A single turn carries every row of the set below to another of its rows. Some are shown first; where does it send the rows asked next?
j500: [  2   4   9   7   4   2 -15  13 -12  18  -9  -2   9   6  -7   0  -9   2
  -3 -10   4  -3   0   1  -1]
j976: [  2  -7   6  -4   8  14  -4  18   3   6  -7  -3  -2   7 -10 -13   0   0
  -6 -13   1   9   4  -6   9]
j854: [  8  -6   0 -13  -1  10 -11  17  11  17  -6   1  -2   0   1   4 -14  -1
   2 -10   6  10   4   0  -5]
j93: [  9  -2   6  -7   4   8  -7   8  21   8  -9  -5   0   7  -5  -4  -8  -6
  -6 -10  11   6  -2  -2   9]
j343: [ 12   2  -1   6   6   8 -14  13 -11   1  -8  -3  -5   6  15  -3  -4  -1
   1 -14   4  -2   5 -10   1]
j429: [  4 -10   9  -8   8  16  -9   4   0  15  -1   5 -10   5  -3  -3  -8  -8
   1 -12  -1   5  10  -3   1]
j312: [  4   0   3  -4  -4  12  -3  13  18   7  -6  -8   2  15  -3 -11   0  -6
   1 -10   4   8   7   1  -2]
j122: [ 11 -12   3 -10  12   9   1   4  -4   1  -2   9  -3   4   1  -3  -2  -5
   5 -14  -2   7  -7   6   4]
j472: [  8   9  -8  -9  -3   1  -3  -1   2   7   5   0  -6   5   3  -6  -9 -10
  -7 -16  -6  -9  -1   6   4]
j791: [  6   1   0  -4   7  12 -17   4  13  -1  -6  -1   4   8  -3  -5  -5 -10
   4  -1 -11   0  -7   6   7]
j892: [ 13   7  -1  -3   2   8  -2   8   0   6   2  14  -1  10   3  -9  -5  -7
  -8  -8   0  -7 -11  -2 -15]
j445: [ 10   2  -7  -8   9   7 -11   2  -3  10  -1 -11  13   3  -5  -5  -4 -10
   1  -4  -4  -9  -2 -15   6]
j541: [ 11  -3   1   6  12   8  -3   9 -13   7   9  -3   0   1  -5 -14 -13   3
   2  -8  -3   6  -7  -8   0]
j821: [  2  -1  -2  -2  -3  -4  -3  12  -6  11   8   6  -8   6  11  -2  -1   6
 -11 -10   0  -1  -3   4  -2]
j506: [10  8  3 -6 -3 10 -2 13 -8 24  1  3  6 11  0 -8  3 -5  1 -6  3 -3 -1  7
 -4]
j299: [  5 -14   3 -13  -4  21 -19  14  -2   8  -4  -7   0  10  -4  -1  -6  -3
  -6  -3   0   6  -1  -4  -3]
j212: [  8   1 -11  -2   6   5 -15   4  -5   2   1  -8 -10   2   4 -16  -5   2
 -11  -6  -6  -4 -10  -3   0]
j998: [  2  10   6   5 -11   7 -11   3   6   3   4  -3  12   6  -2  -5  -7   0
   6  -5  -4  -5  -2   1  -8]
j448: [  6  12   5  -1   0  -1 -12   4  -4   8  -4  -6   2   9  11   8   5  -7
  -3 -14   3   8  -1   5   0]
j729: [  1   4   0  -5  -3   2 -12  -3  17   7 -11  -7   2   7   3   1 -12   3
   0  -3   0  -4  -2  -1  -5]
j48: [  5  11  -2  -7   6   7  -1   8   7  -5   3   0  -4   8   5  -5 -16  -2
   9 -19   5  -6   1  -4   1]
j385: [ 13  15 -15  -3   8   7 -17   9   1   7   0 -11  -4   5   4   2  -3 -10
  -2  -8   2   7   2  -1   5]
j820: [  3  10   7 -10  -4   7  -8  19   3  -6  -3  -9   7  10   4  -3 -11   2
   1 -13  -2  -3 -11  -2   6]
j268: [ 15   5   2   8   2   5 -14  21   0   8  -4   4  -1   5  -2  -8 -11   4
  -7  -4  -4  -4 -12  -8  -7]
j776: [  7   2  -2 -12  11   2   2   1  -1  18   4   1  11   3   6  -3   3 -10
   1  -5   2  -4  -4  -9  -1]
j869: [  4  -6   0   2   0   5 -11  11  14   2  -2   6   1  11   4   9  -6  -3
   9  -5   0   3   3   8  -2]
j117: [  9 -12  -8 -10   5  12   2   3 -12   5   0  -7  -8  11  -2 -10  -5   5
  -1  -9  -3   4   1  -7  -2]
j914: [  8  -6  -1  -9   1   9   2   9 -13   4  12   2   7   9   0  -4  -8   1
  -7  -5   5   5 -14  -1  -7]
j484: [ -1  11  -4  -8  -2   6  -6   8  18  15  -4  -1   2   7   1  -3 -10   0
   2  -2 -10  -2   3   2   2]
j153: [  2 -13  -1 -11   4  15  -2   9   4  -1  -6  -1  -1  12  -5  -7   1  -2
  -8 -13  14   6   2  -5  -1]
j664: [  5   7 -15  -8   8  14 -10   4  -6  13  -1   0   6  11  -8  -6  -9 -11
  -3  -7   8  -8   0   1  -7]
j241: [  8   1  -4   4 -12  -5 -15  12  -2   3  -2 -13  -2   5   3  -1 -12   4
  -6 -12  -4  -5  -2   2   0]
j953: [  9  11  -5  -3  -1   8 -10   4  12   7   8   5   6  -1  -6   2 -16  -4
   1  -2   3  -8  -5  -1   4]
j235: [ 12   7   1   5  -6   1  -5  12  -7   8   6   3   0  11 -12   3  -3  -2
  -3 -14  -6   3   0   2 -10]
j380: [  4   4   9  -3  12   7 -11  -2  -3  -4   7 -10  -9  10   0  -6   1   4
   0  -9   3   4 -11  -4   2]
j148: [  9  -3  -4   1   6   0 -11  13  -3  14  -2 -14  13   3   4  -4  -2   3
   5  -1   1   0  -2 -15  -3]
j879: [ 3  5 -4 -8  6  8 -5 18  0  3 17 -4 -8 14  1  2  0  6  0 -4  4  8 -4 -1
  3]
j345: [ 10   7  -4 -12   4  14  -7  15 -11   4  -3   4   1   9  14  -2   0 -11
  -9 -10   1  -4  -4  -3   8]
j621: [ 13 -14  -6  -4   4  11  -9  20  -5  -3  -5  -5   2   7  -1  -5  -4   3
   6  -7  -5  11  -7   1   0]
j116: [  4  -3   2  -2  -1  -1  -2   8  -6  14   2  -2  14   8   3   8   0  -2
   5  -9   2  -6   7 -10  -2]
j705: [  7 -12   5 -11   3   7   1   9 -13  10  -2  -3  -4   7  -2  -2  -6   9
  -8  -7  -4   5  -6  -5   8]
j715: [ 19   7  -6  -2   2   5 -12   1  -3   2   1  -2  -1   6 -17   1  -9  -7
 -10 -10  -2  -1 -12  -2  -3]
j942: [  5  -1   7 -13   2  16 -14   2   7  11 -12  -6   1   2  -1 -12  -6  -9
   2 -13  -5   8  -2   1  -7]
j306: [ 20   1  -3   2   7   8 -16   4  -5  15  -7  -8   0   3  -4  -7 -10   1
   0  -4  15  -6  -6  -4  -3]

j117 goes to j484
j976 goes to j93
j892 goes to j235
Where do these go?
j241 goes to j212
j306 goes to j664
j998 goes to j541
j116 goes to j148
j343 goes to j385
j621 goes to j791
j879 goes to j820
j299 goes to j942

A single turn carries every row of the set below to another of its rows. Some are shown first; where does it send the rows asked next?
j559: [  0  -7  -9   8   2   0  -3   4   9   8  10 -15   3  15]
j627: [  4  -5  -5   4   6  10 -14  -6   4   5   5  -1  -5  14]
j478: [ -6  -7   5 -11   0   0  -6 -11   5  -8   5   0   2   8]
j456: [  4  -9 -10   2   4  17 -10   3  12   2  -8  -8  -1   2]
j537: [ 0 -2 -4 -6  5 11  3  8 21  3 -6  1  9  9]
j723: [  0 -10  -6  -2   4   7  11   8   9   7  -8  -6   6   2]
j662: [-16  -5 -13   0   1   5 -11   3  17   2   5   1   3   5]
j797: [  6 -13  -3   2   0   9  -5  -7   7   2   3 -17   1  16]
j498: [-16  -6  -2  -7   2   2  -5  -8  -2  -5   1  -7  -3   6]
j79: [  5  -8  -2  -1   7   9 -10  10   0   2  -5 -11  17   2]
j19: [ 1 -9 -4 -6 -1  7  5  4 18 -3 -5 -1  5 -2]
j600: [ 3 -9  0  2  0 13 -8 -4  8  5  2  8 15 14]
j406: [ -7 -11   1 -10   7  -3  -6   9   8   8   2  -5  17   9]
j284: [ 2 -6 -6  8 -1 16  2 -3  3  4 -2  5  8  9]
j531: [ 2 -1  1 -4  4 -3 -3  4 -3 -8  3 -9  4 -2]
j476: [ -7   1  -7   1   9  -5 -10   6   4   4  11  -6  -2   8]
j53: [  1  -2  -6   7  -5   0   1   0   4  -7  10 -14   4   5]
j168: [-16   5  -5  -4   3   7 -12   1  12  -2   4   4   9  14]
j567: [ 0  3 -2  0  1 14 -4 -3 14 -2  0  9  9 14]
j103: [-12   1   2 -16   3   3  -6  -2  11  -8  -1  -4   5   9]
j292: [ -4 -12  -9   2  -2  10  -8   2   9  -2  -2 -23   5   5]
j713: [ -2  -7  -4   6  -3   6  -9   2  -2  -3   5 -17  17   9]
j248: [ -2  -5   6 -16   8   5  -2   5  11   2  -5  -4  14  14]
j161: [ -7 -12   3 -10   9  -1   1   3  -3   7  -3 -10   9  10]
j523: [-17  -3 -12   7   1  10 -10  -1   2   4   3   1   5   9]

j456 goes to j627
j53 goes to j713
j19 goes to j600
Where do these go?
j537 goes to j567
j498 goes to j161

A single turn carries every row of the set below to another of its rows. Some are shown first; where does it send the rows asked next?
j257: [ -4  -9  -3   2   9   7   0   1   2  -9  -7   0   8 -12]
j415: [-14  -3  -8   3   8  -2  11 -14 -16   5  -4   4  22   0]
j252: [-15  -6   0  -6  -1  -8   9   1  -5 -10  -9  10  11  -5]
j910: [-6 13 -5  4  6  0  7 -2 -4 -1 -2 13 23 -6]
j672: [ -4 -12  -2  -2   4 -12   3   2 -14  -9  -7   1   9  -6]
j269: [-10 -14 -11   3   4  -9  -4 -12  -5  -3 -13  10  23  -2]
j941: [-7 -6 -9 -1  5 -4  9 10  1 -5 -4 -5 19 -7]
j207: [ -4   3  -2   8  -1 -14  -3 -12  -1   8  -9  12   8  -4]
j547: [-19  -2  -3  -1  -7   2   8  -7   0  -5 -11   1  16  -7]
j251: [ -6   7  -3   6   4 -15   0 -11  -6  10  -4  10   5  -5]
j958: [ -4   7  -4  11   2 -16   2 -11  -7   8   0   7  11  -8]
j866: [  3   0  -9   8  12   0 -10  -6   0   6 -13   0  15  -5]
j400: [-18  -8  -4   7   7 -10   3  -7  -9   1  -5   7  31  -5]
j767: [ -7 -12  -6   4   8  -6   2  -6 -12  -3  -7 -12   7  -9]
j32: [-10  11 -10   2  13   6   0  -9   0   7  -8   5  13  -5]
j394: [  1   0  -6   7  12 -10  12  -4  -1  -5  -5  13  21   2]
j74: [ -8  -2  -5   1   4   3  -4 -11 -21   3  -6   8  17  -6]
j768: [-14 -10  -6  -1  13  -2  -8 -12 -11   1 -11  12  12  -7]
j405: [-8 -2 -2 -2  6  4 13  8 -3  1 -5 -4 14 -3]
j585: [ -6 -11 -11   1   9  -2   4   3   6 -11  -6  -2  13 -10]
j770: [ -6   3  -4  14   3 -16   5 -15   0   6  -2   6  12  -5]
j273: [-3 -4  0 -1  5 11  7  2 -3 -3 -8 -2  8 -6]
j704: [ -8   2   1  13   3 -16  -1 -12   3   7  -6  10  12  -7]
j927: [  0  -7  -1  11  21 -11  -2  -1   0   1  -9   6  18  -3]
j692: [-17  -5  -3   6   1   3   1  -9  -4   0  -8 -12  13 -12]

j547 goes to j672
j941 goes to j257
Where do these go?
j251 goes to j770
j910 goes to j927
j768 goes to j415

A single turn carries every row of the set below to another of its rows. Some are shown first; where does it send the rows asked next?
j831: [ -8 -10  -1   4  14 -11  12  -1  16  13 -10  -5   0  10  -1   9  -1 -14
  -8  -5  -9  -5]
j178: [ -1   0  -8   3   2   8   0   2   1  18  -1   6   2   4   5   9   0  -7
 -17 -24   2  -5]
j962: [ -6   0 -10   4   3   4   2   1   2  17   0   6  -1   3   7   6   1  -7
 -22 -25  -1  -5]
j143: [ -5  -2   3  -5   5  -3  -3  -7   3   9  -7  -3   0  11   8  -4  11 -14
  -2 -17  -4  -6]
j503: [ -9 -12   0   3  15 -12  10   3  15   8  -8  -5  -4   8  -1  10  -4 -13
  -9  -4 -13  -5]
j814: [ -3  -8 -11  -1  11 -11   2  11   4  -7 -10  -3  -6  11  -2   8  -6 -13
  -7  -1  -7  -3]
j572: [  2  -8   8   3  -1  -4  17   3  -5   8  -6   5 -11  -2   8  17   4 -15
  -9 -19 -12  -9]
j647: [ 10  -3  -8   4  -5  11   1   2  -5   4  -6   5  -2  11   5  10  -2  -5
 -15  -9   1  -4]
j395: [  7 -14  -7   5  -8   1   2  -3   0   4   4  -1   2   5  12  11   4 -22
  -3 -10   2  -5]
j505: [ -4  -2   5  -3   8  -3  -5  -7   1   7  -7   0   3   9   6  -2  11 -15
  -1 -12  -6  -7]
j376: [ -2  -7   0  11  16  -5  11  10   1  12  -5  -7 -18   4  10   7   3 -10
 -22 -11   3  -5]
j964: [  0  -3  -2  -5   9  -4  -1   8  -8  14  -8   0  -1  15   2  18  -6 -25
 -15 -19  -7  -5]
j716: [ -3   0  -8  -3  11  -4  -6  14   6  21   3   2  -8   4   9   8   6 -20
   1  -5  -8  -5]
j658: [ -1 -12  -9  -2   1 -13   0   9   2   6  -3  -2 -17  13  14  11  -9 -25
 -14  -7  -8  -3]
j147: [  5  -6  -3   6   4 -14   3  -3   1   1  -7   4  -2   3   6  14   5 -23
  -9 -12 -21   4]
j922: [  4  -3 -14   5   1  -4   8  17   5   7 -12   4 -16   1   4  11   5  -4
 -14  -3  -4  -2]
j133: [  6   6  -2   0   5  -7   0   0   1  -2  -8  14   3   6   5   4   1 -13
  -1  -6  -9  -5]
j339: [ -4 -15  -6   1   4   7   9   2   4   6   9 -10  -8   4   0  15   8 -11
  -7  -5 -11  -5]
j151: [ -1  -6  -3   5  11  -4  12  13   1  12  -6  -5 -21   4   7  10   5  -9
 -23 -12   3  -7]
j829: [ 10   1 -18  -4   1  -2   5   6   9  12   3   1 -13   4   9  18   8 -17
 -12 -12  -4   5]

j178 goes to j151
j831 goes to j143
j658 goes to j147
Where do these go?
j716 goes to j964
j647 goes to j922

A single turn carries every row of the set below to another of its rows. Some are shown first; where does it send the rows asked next?
j454: [  0   1  10 -11 -10 -11  -1  -1   3  -2   6   6  17   7   9  -3  -7  -2
   0   0   1  -1   8   1]
j414: [  0  -4  -4   1 -10   2  13   6   0  -4   3  -8   2   3  12 -17  -2  -1
  -6  -1   5  -2   2   5]
j175: [  2  -2  11  -6   5   5  12   0   5   5   9 -13   0  10   2  -4  -5  -3
   9   3  12   7   7  17]
j978: [  4  -2   3  -5   5  10   7   8 -10   3   6  -9  -3  11   0  11  -4   1
   8   3   7   3   7  10]
j56: [ -3   6   7  -9  -1  11   0   1 -13   2  -5 -11  -5  12  -3   9  -8   1
  -4   7   4   4   0   3]
j883: [  5  -3   4  -3  -3   0   6  -1  -2  -5   5  -2  19   7   1   9   4   1
 -11  -4  -4  -5  -3   2]
j813: [  4   2   8  -3   0   6  -6   7 -10   3  -1  -4   3  16  -6   0 -10  -4
   6   4  13  10   7   7]
j840: [ 4  2  9 -3 14 12  0 -7 -1 -4  0 -8  0 16  9  3 -5  6 -1  2  6 15  6 -3]
j155: [ -6  -2   1   0 -11   3   0  10   4   3   9   0   3   8  10  -2   2   7
   4 -15  -1  11  -6  -7]
j196: [ 11  -2  13 -15  -3   1   8  -4   1  -1  -7 -12   5  14   0   2  -7  -4
  -4   0  -3  12 -10  -9]
j239: [  1   2   4  -6 -22   3   5   8   3   2   2  -2   3   3  14  -9   1   7
  -3  -2   6  14  -1   6]
j761: [ -2   7   6  -5   7   3   9   3  -2  -3   3  -7  -2  14 -13   2   1  -5
 -12   3   2   5   2   5]
j798: [ 10   2   1  -5   0   7  11  -3   9   1   2 -16   3  12  -1   3   1   1
   5   0 -11   3  13  -2]
j926: [ -3  -1   6  -7  -3   5  11   5  -1  -9  14  -5  -1   8  14  -7  -4  -7
 -17  -6   8   4  -1  -5]
j666: [ -1   0  11 -11  -4  -5   9  -1  10   2  -1 -10   1  13  -9  -2  -9 -10
   5 -10  -5   6   4  -2]
j690: [ -6   1   2   5  -6  17  -2   0   5   1  17  -9   6   9   8  -7  -5   3
 -12  -6   4  11   4  -9]
j909: [ -4   0   5  -7  -4   7  10   4   0  -9  12  -8   4   5  13  -5  -5  -8
 -16  -7   9   1  -2  -7]
j565: [  0   3  13 -12  -3  -2  -6   3   1  -2  -1  -1   0  17  -2  -9  -6   1
   8  12   5  10  -4   2]
j837: [ 20   0  10 -12   2   4   4  -1   6   4   3   2   8  11   0  -1  -6  -3
  -7  -1   2  17   6   4]
j119: [ -2  -5   9  -5  -6   4  -1 -13   3  -6  -3  -8  15   5  13   8  -4  10
  -5  -4  -1   3   4  -2]
j882: [ -2  -4  -2   4 -11   3  13   5   1  -3   3 -10  -2   6   9 -19  -3  -1
  -6  -2   4   1   2   7]
j171: [  1   1   7  -6 -22   4   3   7   5   0   6  -3  -1   6  14  -8   3   8
  -3  -1   7  15  -1   6]
j58: [  1  -7   4  -7   7   7  -3  -4 -10  10   0  -9  -5  13   4   2 -11   5
   4   7  12   3   4  -2]
j881: [ 11 -12   8 -15  -1   6   1  -7  14   4   7 -10   4   7   0  -4  -7   6
   2   7   1   6   9  -2]
j528: [ -6 -11   5  -4  -9 -11   7  -6   0   7   3  -5  16   3   4   1 -10   8
  -1  -2  -3   5   1  -5]
j735: [ -7   1   8 -11  -3  -1   0   5  -6   9   6 -10  -5  14  -5   8  -6  -3
   6   5  12   4   9  -3]
j863: [ -5  -4   2   2  -9   3   1   9   2   3  11  -2   0  13   9  -4   3   6
   3 -13  -1  11  -9  -8]
j736: [ -6  -3   1   3  -5  15  -4   1   6   2  15  -7  10   6   7  -6  -6   4
 -11  -9   4   9   2 -10]
j37: [ 4  2  8  2 -7  0  9 -4  2  2  7 -8 24  7  7  0 -6 -6  0 -6  3  0  6 10]
j601: [ -7  -2   6  -5   0   0   9   1  -1   9   9 -16  -1  12  -4   6  -3   8
   7   9  -1  15   1  -8]

j37 goes to j528
j175 goes to j601
j798 goes to j666
Where do these go?
j735 goes to j56
j690 goes to j882
j736 goes to j414

